[[124 131 132 120 131 131 131 127 135 127 132]
 [128 127 127 131 125 126 127 127 130 132 128]
 [124 128 130 136 117 127 129 125 134 141 130]
 [130 128 128 107 146 129 128 132 129 110 128]
 [130 121 123 151 109 120 122 127 128 151 123]
 [123 135 135 106 142 135 134 127 136 113 135]
 [119 137 138 111 134 137 137 125 141 122 138]
 [128 123 124 147 111 122 124 126 129 148 125]]
:
[[132 124 131 132 120 131 131 131 127 135 127]
 [128 128 127 127 131 125 126 127 127 130 132]
 [130 124 128 130 136 117 127 129 125 134 141]
 [128 130 128 128 107 146 129 128 132 129 110]
 [123 130 121 123 151 109 120 122 127 128 151]
 [135 123 135 135 106 142 135 134 127 136 113]
 [138 119 137 138 111 134 137 137 125 141 122]
 [125 128 123 124 147 111 122 124 126 129 148]]

[[139 105 133 138 137 127 147 127 139 143 114]
 [114 136 127 114 115 140 120 132 114 116 138]
 [136 138 115 135 136 122 137 139 136 136 116]
 [133 145 109 132 133 121 132 148 133 133 123]
 [125 111 145 127 126 132 124 108 125 125 130]
 [116 132 132 118 118 135 114 126 116 115 141]]
:
[[114 139 105 133 138 137 127 147 127 139 143]
 [138 114 136 127 114 115 140 120 132 114 116]
 [116 136 138 115 135 136 122 137 139 136 136]
 [123 133 145 109 132 133 121 132 148 133 133]
 [130 125 111 145 127 126 132 124 108 125 125]
 [141 116 132 132 118 118 135 114 126 116 115]]

[[139 114 116 129 144 129 114 115]
 [135 118 119 121 140 123 118 118]
 [119 134 136 136 125 132 135 136]
 [128 128 131 152 131 147 129 130]
 [120 133 135 134 126 131 133 134]
 [123 128 129 115 131 116 128 128]
 [112 140 142 136 118 132 141 142]
 [136 117 118 126 141 126 117 117]
 [123 128 130 124 131 123 128 129]
 [135 119 120 130 137 130 120 120]
 [115 135 137 121 125 119 135 136]
 [118 134 136 127 124 125 135 135]]
:
[[115 139 114 116 129 144 129 114]
 [118 135 118 119 121 140 123 118]
 [136 119 134 136 136 125 132 135]
 [130 128 128 131 152 131 147 129]
 [134 120 133 135 134 126 131 133]
 [128 123 128 129 115 131 116 128]
 [142 112 140 142 136 118 132 141]
 [117 136 117 118 126 141 126 117]
 [129 123 128 130 124 131 123 128]
 [120 135 119 120 130 137 130 120]
 [136 115 135 137 121 125 119 135]
 [135 118 134 136 127 124 125 135]]

[[132 126 127]
 [132 127 139]
 [123 138 150]
 [135 123 122]
 [122 138 148]
 [139 118 115]]
:
[[127 132 126]
 [139 132 127]
 [150 123 138]
 [122 135 123]
 [148 122 138]
 [115 139 118]]

[[126 128 129 129 126 127 128 132]
 [126 128 129 129 126 127 130 130]
 [143 133 110 108 145 143 105 111]
 [129 129 126 126 129 130 127 128]]
:
[[132 126 128 129 129 126 127 128]
 [130 126 128 129 129 126 127 130]
 [111 143 133 110 108 145 143 105]
 [128 129 129 126 126 129 130 127]]

[[128 137 121 125 129 132 121 136]
 [128 135 123 119 130 125 120 126]
 [123 138 128 122 129 127 120 119]
 [128 119 134 134 124 128 137 123]
 [128 136 123 123 131 128 120 133]
 [125 140 124 114 133 122 115 124]
 [127 130 130 138 117 139 134 121]
 [138 117 119 100 146 102 119 141]
 [131 123 125 119 138 117 124 137]]
:
[[136 128 137 121 125 129 132 121]
 [126 128 135 123 119 130 125 120]
 [119 123 138 128 122 129 127 120]
 [123 128 119 134 134 124 128 137]
 [133 128 136 123 123 131 128 120]
 [124 125 140 124 114 133 122 115]
 [121 127 130 130 138 117 139 134]
 [141 138 117 119 100 146 102 119]
 [137 131 123 125 119 138 117 124]]

[[123 144 127 142 149 128 113]
 [116 140 130 145 155 132 123]
 [113 136 131 142 149 134 132]
 [108 131 131 131 129 138 149]
 [115 134 131 140 147 133 133]]
:
[[113 123 144 127 142 149 128]
 [123 116 140 130 145 155 132]
 [132 113 136 131 142 149 134]
 [149 108 131 131 131 129 138]
 [133 115 134 131 140 147 133]]
